One vector is turned by the same rotation once a step. Each row is the vector after some number of steps, and that number follows the row.
The counts run from 0 to 683.
121 -88 118 -31 -88 35 178 8 157 -51 -44 199 97 94 -210 29 73 140 71 -40 111 9 16 62 59 -227 -61 -21 -162 38 18 48 42 41 -73 52 121 111 50 -54 -192 88 11 75 69 47 -19 -21 -311 22 -112 175 -193 7 -14 19 -173 78 25 -129 -89 63 -75 -66 90 -65 460 239 -98 -43 => 262
-33 22 118 -39 18 -115 -38 97 91 -119 112 -26 78 119 61 67 20 -69 113 -76 -14 -109 -99 -283 -97 8 19 -15 -62 -159 258 238 216 92 27 55 5 76 66 12 -92 47 151 -96 -125 2 34 65 -48 -123 -69 46 -208 -69 268 61 11 -41 68 -193 50 142 -69 -9 67 -352 115 77 238 -68 => 602
132 119 91 -17 -37 -180 41 -137 -37 146 121 92 -13 -149 174 -41 -19 125 -30 49 2 120 -97 -31 156 126 -16 59 95 221 -91 -164 -29 -87 -154 -272 -50 -23 -132 -147 333 -154 -10 161 -82 -184 -248 -259 -67 -17 28 -90 71 -18 -85 79 -49 66 -103 190 -99 -157 -168 130 -52 262 -15 -202 32 37 => 540
13 -149 -146 -77 162 193 80 -54 -9 -183 -145 -26 -45 -159 165 -147 -52 82 194 26 -18 -118 -122 60 -153 -28 -252 -90 -151 -1 -62 86 -231 81 53 3 -83 -47 143 2 -222 -48 -221 -102 12 229 156 -48 68 68 -102 -185 231 -70 9 -141 268 -111 107 -46 -85 -206 -43 -48 -140 195 -85 -90 -13 259 => 332
124 -163 -116 87 229 118 -17 -22 69 0 -98 53 92 67 -8 -36 -113 -29 18 -111 62 -147 -24 3 144 -282 102 -46 63 93 2 148 20 154 -405 256 -82 193 11 150 76 14 -62 -100 -107 36 40 -95 -55 212 -71 73 -239 26 164 64 -9 106 -25 -281 -6 -168 122 51 77 -103 -48 214 -45 113 => 145
31 -119 80 107 -77 -47 -130 42 85 -5 34 116 135 224 -128 18 -57 -3 -1 -8 3 -47 -22 61 163 -222 114 45 18 -25 -130 85 -85 283 20 252 145 21 -30 -2 -24 83 49 134 -22 44 -98 13 177 124 165 253 -317 29 77 226 62 156 -8 -221 38 -67 89 272 123 -20 74 290 111 140 => 619
-15 -158 -53 -31 -105 -100 -63 -182 -159 30 116 -303 2 -188 112 -31 -12 21 -3 -12 -99 143 -107 -88 -145 142 -217 34 105 -3 47 6 81 -44 165 -177 -19 -64 87 -189 80 -127 -106 81 -27 -188 91 31 145 -179 97 -32 -42 119 -141 -161 108 119 -22 -38 -253 -309 -101 -18 52 169 -54 -124 282 142 => 187
114 -103 -34 -50 226 193 112 78 33 -133 -23 -1 -35 -65 71 -48 51 -114 57 -46 88 -265 -10 -89 -47 -207 10 -80 -95 157 258 109 5 -9 -346 153 -156 181 6 103 77 76 -32 -205 17 53 108 -133 -235 152 -262 -179 -79 -128 192 -134 -152 -6 13 -153 -9 116 16 -126 -9 -184 59 55 -36 -21 => 133
-99 -150 -141 -158 10 9 127 -25 -198 -97 -111 154 -265 -82 56 -69 68 123 -37 311 -63 -61 35 65 -198 -129 -84 -37 -148 216 -121 -36 155 -84 196 -120 8 -44 -249 -57 -122 -35 119 83 38 167 13 -3 -82 -58 46 -86 138 -73 184 -41 119 170 -3 71 -221 125 -100 -21 -70 223 68 -91 -125 -1 => 668
187 113 86 41 145 13 2 -113 -39 80 -6 -147 -202 -159 114 -60 163 -32 -115 146 8 -197 58 17 -73 30 130 -120 160 53 82 -67 -234 -128 -253 -91 -188 -50 28 -72 125 33 -75 -266 29 -90 76 75 15 70 62 -14 162 -46 140 -264 -4 -101 -202 104 176 52 59 -41 -13 134 -346 44 -69 71 => 438
-273 54 -1 -38 -23 -204 91 125 -57 -24 43 23 -187 -76 168 85 -87 82 -23 318 101 -115 95 -71 -4 182 57 69 -107 6 -76 -2 -145 102 228 -271 55 -237 -28 -204 -42 -23 21 170 159 9 -132 6 116 -1 -37 -38 54 -71 137 27 121 -95 -16 188 60 -124 -138 239 -133 71 -76 -135 177 19 => 204
140 -21 -11 -3 19 36 -198 -85 -30 230 88 -249 164 -30 50 11 -158 50 -98 -5 -216 29 67 -171 -42 182 71 65 237 104 14 105 121 -16 -74 -162 -83 7 225 -54 -8 -122 -60 -176 24 -263 -216 33 135 26 86 180 -27 118 45 21 284 37 -61 -62 72 -75 30 199 38 -47 -91 -23 280 31 => 301
-71 51 -11 -24 116 -183 134 -58 157 -19 -59 38 -133 128 -54 167 -75 137 2 -27 36 -73 46 -172 -183 117 68 -92 -122 -222 182 141 242 -5 127 -57 -7 95 31 -28 -218 74 42 -109 -110 64 142 208 -25 -44 -23 306 27 108 266 -50 72 -90 -61 -225 15 80 3 -166 146 -213 150 180 28 -29 => 590
142 121 275 40 -16 -110 136 -10 160 32 96 193 27 96 -9 120 44 75 60 -13 49 -3 105 -91 -83 119 109 -33 -26 -106 180 -75 -102 -66 206 135 258 -8 -148 -63 39 79 118 94 -74 65 64 -7 -61 45 -118 131 -130 -50 6 -22 -223 -114 141 64 91 191 -93 -11 223 -202 208 155 -143 -253 => 249
-84 -15 -82 -45 124 -68 2 115 -148 -57 -68 -6 -182 -119 59 43 33 -40 -40 215 102 -220 80 49 75 -49 -62 -3 -192 164 -114 -141 -196 20 -10 -33 -183 -123 -53 0 -43 -44 -217 102 199 50 -104 44 -4 113 -37 -229 119 -116 117 -156 39 40 -96 54 -19 -215 -53 92 -237 264 -214 -105 -7 170 => 202
-69 -213 8 -89 17 -38 -130 133 4 162 100 -33 59 88 56 68 -199 -22 -75 70 -53 -83 193 -84 -62 66 -70 -16 -50 153 29 65 156 -102 396 -72 81 62 38 25 101 -156 -76 238 143 -187 -194 100 117 -48 -75 20 -265 -42 78 -22 72 113 98 154 69 -161 -193 114 39 -16 28 -128 48 -180 => 525
128 120 86 9 -146 -145 81 -118 -75 100 51 169 -7 1 126 20 -24 224 -70 153 -30 94 5 -11 42 179 10 -19 44 113 -85 -86 35 -33 43 -243 100 -69 -189 -141 168 -83 135 238 -8 -107 -298 -157 -142 -41 79 61 -62 -52 -6 113 -26 71 5 191 -92 -41 -203 239 -46 127 165 -182 21 -47 => 541
17 21 82 77 0 -92 -9 13 -103 -174 89 -118 75 -70 -173 204 233 -37 -22 -120 296 108 -117 124 144 -151 -58 184 15 15 -85 -195 -106 116 -180 47 -67 -40 6 -77 73 158 33 -130 -86 -38 331 -33 -22 -2 -26 -48 -103 57 -217 -59 -171 99 -169 -205 -86 -275 -34 -38 112 59 -130 149 2 182 => 36
150 6 267 49 164 22 133 -51 133 48 17 58 -8 -98 51 84 155 -79 162 -205 89 -111 45 0 49 31 44 -80 -32 27 169 -118 -280 -180 8 248 -6 112 -79 121 112 -42 -67 -19 -61 62 193 -12 47 147 -126 -131 -35 -50 -79 -191 -234 -118 -4 -30 116 51 -47 -236 136 -15 -72 95 -305 -96 => 247
21 -64 -25 112 -25 -147 -185 -88 -117 108 67 -151 175 16 14 104 -61 -76 -84 -104 -44 -42 -45 -209 76 171 176 35 319 -35 158 131 216 49 -87 0 -10 24 -59 -23 176 34 216 -103 -281 -109 7 -2 84 -4 102 94 -169 85 96 129 -13 135 -13 -298 19 -58 34 11 113 -223 -179 18 288 -78 => 155
5 7 -6 10 78 -132 123 -194 149 -22 34 -88 -8 -128 244 39 -19 7 149 -272 -89 18 -261 -148 -161 206 93 -9 -8 -78 184 108 45 33 -41 6 -78 40 -89 5 -67 -26 -33 -97 -247 138 219 -80 198 27 -21 -61 112 127 41 83 178 -42 -71 -229 -71 -41 8 -94 34 -45 -154 -3 116 199 => 467
69 -254 41 -139 50 -102 29 4 7 -66 48 93 165 193 -162 148 78 23 22 -165 104 71 27 110 116 -199 -177 -14 -79 164 -102 7 251 -51 122 47 -38 206 -82 120 -119 -26 37 128 -43 5 -112 68 -208 -152 -65 102 -171 0 -59 36 -60 318 37 -215 -171 -22 -52 -34 58 112 247 40 -197 -60 => 388
-197 -72 -15 -35 -93 -196 68 -43 -189 -68 89 -43 -106 -50 48 84 34 181 -80 247 33 41 -50 -57 -58 73 -124 37 -83 17 -107 43 80 102 351 -351 22 -200 -24 -242 -142 -24 99 163 100 -31 -63 114 60 -210 120 37 67 -11 41 12 174 100 1 72 -165 -63 -200 94 -127 152 59 -103 287 53 => 196
-3 68 -45 -12 -38 -2 136 -17 -14 101 -286 312 -34 83 -193 -40 -25 251 26 254 -82 -91 96 65 37 113 37 -202 75 15 -129 -24 -137 -45 182 -193 40 -38 10 31 -206 45 149 106 33 251 -200 -24 -97 -120 91 140 179 -136 221 61 62 -43 16 153 56 -16 -42 11 -67 132 29 52 -199 -66 => 554
-201 -139 103 54 -133 -38 9 186 58 -135 18 -47 317 -100 -98 -2 -120 -44 214 -87 56 47 -72 -184 7 189 74 153 -30 -76 16 137 -42 153 181 57 193 -59 148 -82 -170 46 198 -133 -13 95 92 -104 174 14 -43 -85 -73 -75 -29 193 58 -118 141 -130 11 -81 -11 44 52 -288 62 26 214 0 => 488
155 -17 185 18 7 -72 6 29 19 -41 91 194 52 164 -108 124 174 21 -65 -42 228 123 43 176 91 -267 -102 83 -75 164 -75 -183 107 66 8 179 136 75 -202 61 63 -4 40 203 -61 -75 -12 -37 -201 3 -61 104 -259 -56 -135 19 -126 210 70 -72 -106 14 -121 67 94 129 204 92 -287 -25 => 384
3 -226 63 -55 107 -30 -88 116 -176 -47 147 -228 26 -68 -14 103 36 -220 -78 -54 155 -71 98 127 101 -105 -92 232 17 377 -48 -133 44 -147 42 -3 -170 9 -23 68 135 -77 -44 28 162 -151 35 124 -29 48 -114 -171 -110 8 -206 -120 -136 152 -43 -127 -5 -163 -89 -77 -73 153 -160 -82 -37 -1 => 515
-22 -133 -61 -45 244 103 -60 192 62 -36 -61 74 104 40 -71 152 45 -138 74 -96 164 -32 213 -51 -41 -201 -137 14 -84 78 -85 -75 73 -62 208 306 42 218 -139 199 -44 -53 -25 -125 12 97 123 75 203 39 -165 -148 -158 -123 151 -87 -83 43 142 -24 69 -101 56 -113 149 -76 -112 97 -299 -34 => 368
81 -82 -13 -181 1 -4 -87 -52 -49 -42 110 -113 54 -65 69 -125 139 -122 10 -73 31 73 -93 24 39 -235 -368 -110 -113 175 -3 -83 155 -80 -78 96 -176 130 -53 29 91 -239 -146 62 94 -91 -96 -12 54 -174 73 -110 -213 -108 20 -81 90 263 23 42 -179 -146 18 72 -45 294 -83 -169 53 225 => 64
189 6 7 -34 -130 91 115 -63 -105 96 -46 90 90 -63 -125 -143 110 45 -35 142 16 30 62 167 205 -300 -122 -107 70 148 -78 -128 -201 8 -339 -62 -85 15 131 -73 52 -11 -25 48 161 -33 -241 -128 -305 13 94 88 -77 -61 -49 -175 -75 80 -81 193 -47 -74 33 106 -79 181 75 59 7 25 => 417
-5 -268 -61 20 -68 144 45 48 9 -176 -13 -12 190 -13 -165 -78 133 -33 82 -27 116 197 -57 213 97 -282 -81 -7 17 68 -158 -41 -16 110 73 283 223 80 -6 28 -23 9 49 -20 -43 74 306 -46 202 14 13 -2 -267 95 -73 64 -75 171 45 -6 -79 -187 92 -16 229 60 13 267 -98 123 => 498
126 -248 21 4 14 170 -82 -2 -65 -168 0 -227 244 -85 -147 -145 59 -54 49 -75 73 21 -171 171 103 4 -160 76 179 120 -85 34 -79 71 137 -58 -74 -47 461 79 -125 -79 -49 -94 14 -158 70 3 86 -166 -39 26 10 -23 -159 -41 154 6 -49 -61 62 -273 -20 30 9 126 -136 -21 40 108 => 174
-82 -168 50 -22 26 -34 -52 74 -91 -297 -43 -39 81 115 -279 179 274 -8 -22 -12 247 107 -13 145 79 -253 -143 122 -65 12 -164 -91 127 139 188 43 20 -13 32 22 -217 127 136 -28 -51 59 242 195 -125 -170 3 73 -122 -17 -43 -7 -60 267 18 -255 -158 -105 -16 -51 44 3 78 238 -20 106 => 39
89 40 12 -48 159 22 -8 -70 104 27 -27 10 -36 70 175 70 -82 228 111 43 -188 -79 40 -233 -256 124 -34 51 -175 -61 25 166 80 153 90 -7 40 -38 57 -21 -300 3 -50 -226 -64 113 22 -2 -28 36 -81 130 161 67 212 64 373 -45 71 -86 -51 117 0 114 40 -197 184 -57 84 129 => 456
56 75 227 32 0 -54 54 83 212 -273 148 -58 185 -75 94 -71 52 -97 183 -190 199 -8 -268 -106 108 -65 136 185 -53 29 179 128 1 224 -303 -35 -54 -13 237 -109 61 48 -62 -122 -98 -57 16 -176 -35 -5 -114 -7 -168 17 31 195 11 -82 -108 -120 123 -38 -48 151 45 -97 -2 44 232 187 => 609
-76 -116 -221 -48 109 0 48 60 -160 4 -140 148 -208 5 115 47 -27 41 -11 257 -47 -245 220 -23 -150 -98 -45 -9 -233 217 -108 -31 23 -12 83 14 -64 -89 -343 12 -7 -17 45 112 164 129 -91 20 -100 144 -68 -195 119 -96 229 -143 78 152 89 36 -52 45 -67 11 -219 109 18 -132 -106 -62 => 672
26 166 31 -40 25 -113 163 23 46 22 -80 313 43 57 -74 159 -7 261 77 88 42 136 90 -80 -71 13 37 84 -165 -17 -259 -143 109 63 157 -40 132 13 -340 -20 -187 -11 240 -114 -34 147 -24 -152 66 -48 52 81 141 -60 106 114 98 103 122 171 -55 156 -33 27 79 -59 187 -50 -172 32 => 229
24 27 56 35 28 7 110 -16 25 -159 51 -114 -43 -162 226 -66 -37 109 179 59 -28 -90 -127 -11 -68 256 24 109 -66 -11 15 111 -328 114 148 -197 -1 -236 221 -159 -169 -19 -97 -71 12 37 84 -146 18 51 -99 -157 276 -36 -97 14 190 -201 -13 17 68 -138 -187 86 -140 87 -1 -95 112 150 => 329
